The same turns and mirrors carry the whole set onto itself, and each row onto the other rows of its family. Which rows share a family with each named row? Give them in list order.
These 40 rows form 5 families of 8 rows each.
tufab:  0.34  0.42 -1.98 -1.10  1.00 -1.79  0.22  1.66 -1.53 -0.19 -0.91 -3.00 -1.70 -0.33  4.45  0.58 -1.09 -1.93
zinob: -0.58  0.50  1.72  0.47 -2.23 -2.88 -0.01  1.24  1.17 -3.91  1.23 -0.91 -0.88  1.60  3.53 -3.02 -0.39 -0.90
Bur: -0.07  1.77 -1.90 -1.08  0.08 -3.32 -3.49  1.10 -1.11 -2.30  0.41 -4.06 -1.93 -3.03  4.50 -0.23 -0.91  0.60
zofog:  0.03  0.44  0.97 -0.14  1.12 -1.77 -0.21  0.38 -4.14 -1.16 -2.27 -0.34 -0.68 -0.13  2.48 -0.48 -0.93 -3.13
Mema: -0.71  0.52  1.54  0.30 -2.23 -2.73  0.03  1.29  1.52 -3.84  1.25 -1.06 -0.95  1.66  3.56 -3.01 -0.33 -0.74
Sagam:  0.11 -0.29  2.03 -1.99  2.47 -1.66 -0.96 -0.06  0.21 -5.09  0.35 -4.09 -0.82  2.43  2.20 -0.67  0.96  0.16
zov: -2.30  2.13  1.85 -2.19  0.86 -1.18 -0.92  0.52  0.00 -2.76 -0.20 -4.05  0.51  1.37  2.10 -2.82  1.02 -2.37
Zak:  0.54 -0.02 -2.04  1.86  3.16 -2.62 -3.76  3.87 -0.28  0.02 -1.18  2.52  0.96 -2.13 -2.26 -0.93 -0.81 -0.32
nokov: -1.49  1.13  1.38 -1.10  2.79  0.66  0.62 -0.23 -2.38 -2.63 -2.11 -1.59  0.72  1.52  0.97 -2.06  0.71 -1.39
palis:  1.68 -0.97  2.01 -0.86  0.84 -4.12 -1.95  0.33 -1.96 -3.69  0.01 -2.48 -1.99  0.91  3.31  0.62 -0.71 -1.68
geba: -2.10  2.43  2.22 -0.94  1.97 -0.74 -3.22 -1.14 -2.54 -4.94 -1.00 -2.16  0.72 -1.23  0.57 -3.00  0.89  0.95
kav:  0.56 -0.05 -4.03  1.22  3.18 -2.48 -3.41  4.66  1.57  0.47 -0.31  0.66  0.39 -2.15 -1.11 -0.14 -0.86  0.62
Vir: -1.21 -0.83 -3.97  1.19  0.74 -4.23 -4.69  2.89 -0.12 -0.51  0.67  0.09  0.19 -2.06 -1.13  0.77 -2.14 -1.50
bil:  0.97  0.75 -0.13  1.52  3.17 -1.08 -4.55  0.48 -1.98 -4.50 -1.93  1.63  0.54 -3.48 -1.77 -1.90 -0.96 -0.37
kado:  1.11  0.97 -4.65 -0.09  3.40 -0.67 -3.49  2.35  2.52 -3.37  0.12 -2.56 -0.87 -3.36  0.95 -0.43 -0.84  1.84
Vifu: -0.73  1.41  1.02 -1.35 -0.63 -3.43 -1.61  1.28 -1.38 -1.16 -0.21 -3.25 -0.90 -0.10  3.83 -1.24 -0.51 -3.77
zem: -0.58 -0.51 -1.82  2.46  0.73 -1.68 -1.13  4.77  2.33 -2.52  0.68  3.41 -0.20 -1.06 -0.02 -2.07 -0.09  2.29
teg: -0.92 -1.69 -1.27  1.01  2.86 -3.39 -4.44  4.73 -1.12 -3.25  0.18  2.35 -0.84 -2.88 -0.93  1.48  0.31  0.43
simo: -2.08 -1.30 -0.05  0.60  4.01 -1.74 -3.94  3.97 -0.72 -4.59 -0.08  2.19  0.27 -1.74 -2.47  0.22  1.40  1.19
ged: -3.56  0.20 -2.27  0.12  3.08 -0.79 -3.62  1.59  1.38 -3.10  0.48 -0.74  2.47  0.16 -3.88 -1.60  0.21  0.37
Tuga: -0.59  0.36 -1.45  1.28  4.20 -0.94 -3.16  3.35  0.71 -1.13 -1.15  1.91  1.91 -1.06 -3.39 -1.98  0.30  0.72
topod: -2.42 -0.17 -5.08 -0.14  2.13 -2.11 -3.69  2.99  2.69 -1.42  1.45 -2.34  0.73 -0.78 -1.44  0.13 -0.75  0.50
ponik:  1.24 -0.66  0.47 -1.76  1.45 -3.06 -1.24  0.82  0.30 -3.77  0.86 -4.39 -1.98  1.46  3.80  0.67 -0.12 -0.32
derat: -0.75 -0.49 -1.65  2.43  0.80 -1.53 -1.11  4.67  2.36 -2.68  0.64  3.43 -0.07 -0.89 -0.25 -2.28  0.05  2.29
pagu:  0.62 -0.56  3.50 -1.02  1.94 -2.71 -1.63 -0.55 -2.02 -5.00 -0.52 -2.07 -0.73  1.92  1.69 -0.71  0.29 -1.25
fufe: -0.63  0.48  1.95  0.39 -2.25 -2.70  0.02  1.12  1.19 -3.98  1.13 -0.85 -0.79  1.73  3.25 -3.11 -0.32 -0.86
rizu: -0.53  0.42 -3.39  0.61  4.30 -0.79 -2.84  4.12  2.57 -0.61 -0.38  0.14  1.32 -1.11 -2.24 -1.26  0.32  1.70
Mem: -0.69 -0.51 -1.44  2.46  0.81 -1.59 -1.19  4.67  2.07 -2.66  0.50  3.70  0.06 -0.94 -0.34 -2.27  0.01  2.24
Pep: -2.24 -1.09 -1.93 -0.23  4.37 -1.08 -3.36  4.55  1.52 -4.39  0.96  0.26  0.02 -1.40 -1.60  0.64  1.71  2.37
Dit: -1.08 -1.54 -3.07  0.21  3.30 -2.71 -3.79  5.40  1.10 -3.03  1.14  0.35 -1.27 -2.55 -0.05  1.83  0.65  1.70
Kegut: -0.22  1.39 -1.73  0.13  4.70  1.03 -3.38  0.77  1.29 -5.28 -0.90 -1.14  0.99 -2.10 -1.80 -2.50  0.42  1.98
siv: -2.30 -0.44 -1.10  1.43  1.64 -2.88 -4.65  1.52 -1.51 -2.18 -0.43  1.68  1.86 -1.05 -3.58 -0.89 -1.10 -1.74
lum: -1.86  2.56 -1.03 -2.10  1.95 -0.62 -2.56  0.17  0.57 -4.11  0.47 -5.05 -0.35 -1.32  2.57 -1.91  0.91  2.38
sos: -1.45  1.78  0.10 -2.16  0.23 -2.22 -0.99  1.46  0.60 -1.56  0.49 -4.96 -0.61  0.68  3.86 -1.54  0.25 -2.31
rav: -0.28  1.77  1.28  0.02  0.04 -3.51 -4.18 -0.28 -4.12 -3.18 -1.07 -1.08 -0.91 -2.99  2.47 -1.38 -0.90 -0.79
kene: -0.69  0.61  1.69  0.30 -2.19 -2.53  0.08  1.22  1.43 -4.08  1.24 -1.08 -0.76  1.74  3.37 -3.16 -0.30 -0.69
fitil: -0.58 -0.54 -1.64  2.47  0.64 -1.78 -1.27  4.74  2.04 -2.51  0.49  3.67 -0.11 -0.98 -0.15 -2.08 -0.10  2.17
naf:  2.31  0.33 -3.10  1.38  2.04 -2.77 -4.65  2.11 -0.71 -2.60 -0.89  0.21 -1.31 -4.62  0.97  0.11 -2.20 -0.42
Vero: -1.54  1.68  2.82 -1.29  0.05 -2.51 -1.65  0.29 -2.11 -2.31 -0.81 -2.41  0.29  0.59  2.19 -2.47  0.20 -3.65
Keb: -1.19  1.09 -1.52 -2.02  2.68  0.67  1.14  1.02  0.24 -1.71 -0.70 -4.19 -0.37  1.27  2.98 -0.87  0.55 -0.23

The rest of the family of teg: Sagam, palis, simo, ponik, pagu, Pep, Dit
The rest of the family of rav: Bur, geba, bil, kado, Kegut, lum, naf
The rest of the family of derat: zinob, Mema, zem, fufe, Mem, kene, fitil
The rest of the family of nokov: tufab, zofog, Vir, ged, topod, siv, Keb

The same turns and mirrors carry the whole set onto itself, and each row onto the other rows of its family. Which rows share a family with each named row? Give them in list order.
These 30 rows form 5 families of 6 rows each.
bozes: -2.04  2.23 -3.54 -1.40 -2.36  1.35 -1.85 -2.73 -0.55 -0.74 -1.79  0.78 -0.54
Fes: -1.26 -1.23 -2.29  0.67  0.84  1.68 -0.82 -4.11  0.99  0.20  1.30  1.48  2.09
situ: -0.63  0.86 -0.96  0.63 -2.20  0.64 -1.25 -0.91  0.17 -0.85  0.83 -4.58  0.14
gorav:  0.45 -0.89  0.76 -0.95  1.13 -0.66 -4.47 -0.02 -1.41 -3.42 -0.56  0.48 -1.06
Bipe: -0.82  2.11 -1.99  0.43  0.51  0.00  0.54 -2.02  1.49  0.28 -1.52  4.78 -0.07
vem: -0.54  2.68  1.48  0.32 -2.19 -1.45  1.17 -1.14 -0.53 -0.53 -4.24 -1.60 -1.84
bufe: -0.50 -1.07  3.18  0.78  1.25 -0.60  1.37  1.47 -2.29 -2.17 -0.36  2.13  1.21
gefak: -2.29  1.05 -3.19 -0.93 -1.17  0.87 -3.61 -0.96  0.99  1.03 -0.76 -0.12  0.44
Daro: -0.16 -1.17  2.57 -0.69  1.30 -1.99 -2.68 -3.04  2.13 -2.47 -0.93 -0.87  0.94
Zug: -1.93  1.24 -1.81 -0.28  0.28 -0.87 -1.02  0.43  0.90 -0.22 -1.33  4.62  2.18
Lanep:  0.60 -0.66  3.25  1.76  1.95  0.45  2.36 -0.95 -0.92 -0.43 -0.01  1.92 -1.17
gude:  1.02 -0.79 -0.21  3.38  1.38  0.11  2.59 -1.86 -0.19 -1.80  1.65  0.58  2.35
tes:  0.01  0.02  1.99 -1.27 -0.01 -1.47 -0.95 -4.31  0.25 -4.90 -1.98  0.18  0.42
foma: -2.13 -1.02 -2.63 -0.55 -0.38  1.41 -0.32 -3.23 -1.22 -2.15  0.40  2.11  3.38
gakaz:  0.73  3.74 -0.20  1.56 -0.71 -1.04  1.33  1.70  0.48 -1.02 -1.28  1.50 -1.91
boz: -1.31  1.49  1.71  0.17 -1.06 -2.36 -0.96  1.52  0.25  0.62 -3.29 -2.27 -0.07
Fupu:  0.50 -2.52 -0.53  2.44  0.68  0.58 -0.67 -1.72 -2.32  0.30 -0.63 -3.65  0.24
Muzod: -0.81  1.41 -1.31  0.18 -3.11  0.85 -0.35 -1.42 -1.31 -2.37  0.14 -3.91  0.31
kabaf: -1.58 -1.32 -0.54  1.85  3.59 -1.00  0.98 -0.40  1.72  2.07 -1.56  0.41 -0.05
zuso:  1.40 -0.39 -0.98  0.69  1.18 -2.92 -2.09 -1.43 -1.45 -4.19 -3.83  0.86  1.09
teb: -2.72  0.36 -1.34 -0.03  0.83 -0.97  3.25 -0.52 -2.41 -2.83 -3.62  2.03  0.97
piv: -3.91 -0.06 -1.33 -1.58  0.04 -0.38 -0.92  2.51 -2.47 -1.50 -2.53 -0.42  0.07
ludi:  0.06  3.03  0.11  1.07 -0.56 -1.54 -0.09  3.29  0.60 -0.76 -0.89  1.43 -0.37
bot:  2.43 -0.50 -0.85  1.99  2.23 -2.47 -2.20 -2.72  0.60 -1.80 -3.09  0.41 -0.76
Lesok:  1.61 -0.06  0.58 -0.51  0.83  0.35 -2.71 -2.60 -1.07 -3.17 -0.91  0.57 -3.64
Mifo: -3.90 -2.66 -0.04 -0.48  1.95 -0.08 -0.93  0.17  0.03  0.22 -0.03 -1.95  2.25
fonil: -0.04 -1.69 -0.91  1.35 -0.87  0.76  0.50 -1.89 -4.57 -2.29 -1.74 -2.95  1.00
nugut: -1.72  0.72 -1.49  0.52  1.05  1.06  0.91 -1.80  0.13  1.46 -2.16 -0.75 -4.23
vipu: -2.74 -0.37 -0.70 -0.38  0.03  1.49  3.09 -4.16 -1.56 -2.02 -1.62 -0.85 -1.16
rup:  0.33 -0.87 -0.35  2.61  0.68 -0.17  2.32 -0.71 -1.35 -2.97  1.30  0.87  3.57

The rest of the family of kabaf: teb, piv, Mifo, nugut, vipu
The rest of the family of gakaz: situ, gude, Muzod, ludi, rup
The rest of the family of vem: bufe, Lanep, boz, Fupu, fonil

The same turns and mirrors carry the whole set onto itself, and each row onto the other rows of its family. Which rows share a family with each named row? Give them in list order.
These 18 rows form 3 families of 6 rows each.
Dek:  1.96 -4.16 -2.21 -0.76  1.04 -1.41  0.17 -0.60 -0.54  2.07  3.14 -0.97  0.77 -1.84  2.40 -0.54  0.29  2.33  0.55 -0.46  1.36 -0.66  1.65 -2.20
dage:  2.72 -1.52  1.07  0.55 -3.48  0.98 -1.93  0.14 -0.72 -1.23 -1.92  0.76  0.53  2.84 -1.84 -1.30 -0.21 -1.82 -0.63 -0.16 -1.39 -0.51 -1.27  3.04
Vevor:  0.96 -1.55  0.16  0.02 -3.42  2.12 -0.10 -1.09 -0.55 -1.80 -1.44 -0.52 -0.07  2.00 -3.46 -2.14 -0.10 -1.26 -1.28  0.25 -2.26 -1.76 -0.10  1.03
fet: -1.57  1.22 -0.58  2.11  1.33 -1.44  0.91  0.46 -2.16 -1.07 -0.35  1.17 -0.56 -4.24 -2.17  1.07  0.73  0.85  0.64 -1.79  3.26 -0.58 -3.29  1.07
zer:  0.70 -1.05 -1.20 -0.33 -3.55  0.03 -2.16 -1.46 -0.15  0.10 -4.77 -0.87 -0.50  1.46  1.64  3.66  0.87 -0.21 -1.60 -0.75  0.53  1.78  1.77  1.62
tagid:  0.81 -2.56 -0.54 -2.55  1.55  0.24  0.78  1.56  0.04  2.03  3.53  0.27 -1.93  2.40  1.80 -1.72  0.91  0.06  0.36 -1.59 -0.66 -1.04  1.84 -0.17
Pegol:  2.24 -2.87 -0.98  0.86 -3.08  1.83 -0.99 -0.73 -0.25 -1.03 -2.85 -0.68  1.00  2.17 -2.22 -1.48 -1.33 -1.85 -0.51  1.38 -0.08  0.17 -1.42  2.29
Kis: -2.68  2.10 -1.26  2.47  0.27 -0.73  1.20 -0.06 -0.93 -1.18 -0.36  1.65 -1.37 -4.98 -1.35 -1.03 -0.53  0.19 -0.03 -0.48  3.16  1.09 -1.77 -0.71
Tok:  1.79 -0.71 -0.15 -1.22  1.33  0.70  0.97  1.12  1.65  1.04  3.94  2.62 -0.67  2.01  0.25 -0.78  0.11 -0.82  0.22 -1.46 -1.76 -0.30  2.22 -1.47
Gof:  1.68 -0.86 -1.46  0.77 -2.82 -1.26 -1.72  0.02  0.74 -2.16 -4.40 -0.75  1.40  1.49 -0.82  3.36  0.34 -0.29 -1.05 -0.32 -0.89  1.76  0.13  2.22
Meni:  1.50 -1.95 -0.07  0.29 -3.45 -0.83 -1.61 -0.15 -0.12 -0.07 -5.57 -0.47  2.22  1.05  0.04  3.20  0.86 -0.71 -0.79  1.20 -0.28  0.50  0.56  0.82
Kul: -2.04  3.05 -0.39  1.77  0.48 -0.24  0.57  0.47 -1.69 -0.10 -0.38  3.40 -2.13 -4.39 -1.56 -0.51  1.31  0.02 -0.33 -2.02  2.60  0.76 -0.86  0.64
vis:  2.18 -2.99 -3.10 -0.52  1.72 -1.11  1.18 -0.15 -0.66  1.29  3.79 -1.87  0.54 -2.08  2.07  0.31 -0.25  1.71  0.89 -1.78  1.26  1.19  0.96  0.12
fusa: -1.78 -0.22 -1.16 -1.04 -0.36 -0.65  0.03 -0.28  0.84  1.62 -4.31  2.18 -1.84 -2.94  1.75  0.12  2.65 -2.08 -1.48 -1.77  2.67  0.72 -1.72 -3.50
Sef:  1.66 -3.92 -1.81  0.64  1.03 -2.51 -0.14 -0.70 -0.84  1.70  2.82 -0.37  0.78 -2.26  1.45 -0.01 -2.42  1.36  2.41 -0.62  2.48 -0.25  1.30  0.70
Sonob:  1.32 -1.81  0.21 -1.83  1.57  1.08  0.99  1.09  0.15  1.91  3.75  0.38 -0.95  2.36  2.59  1.64  0.24  0.87  0.79 -1.72 -0.37 -0.65  1.62 -1.18
Gemob: -2.73  0.44  0.84 -0.19 -1.12 -0.05  1.22  0.45  0.56  0.29 -4.02  3.11 -2.28 -3.97  0.47  1.10  0.75 -0.37 -1.58 -2.21  2.22  0.03 -0.05 -3.28
Maz: -3.39  0.13  0.43 -0.61 -1.45 -1.38  1.16  0.02 -0.02  0.54 -3.74  2.52 -2.72 -4.05  0.07 -1.35  0.83 -2.12 -0.07 -2.25  1.55 -0.59 -1.19 -2.49

The rest of the family of zer: Vevor, fet, Tok, fusa, Sef
The rest of the family of dage: tagid, Kis, Meni, vis, Gemob
The rest of the family of Maz: Dek, Pegol, Gof, Kul, Sonob

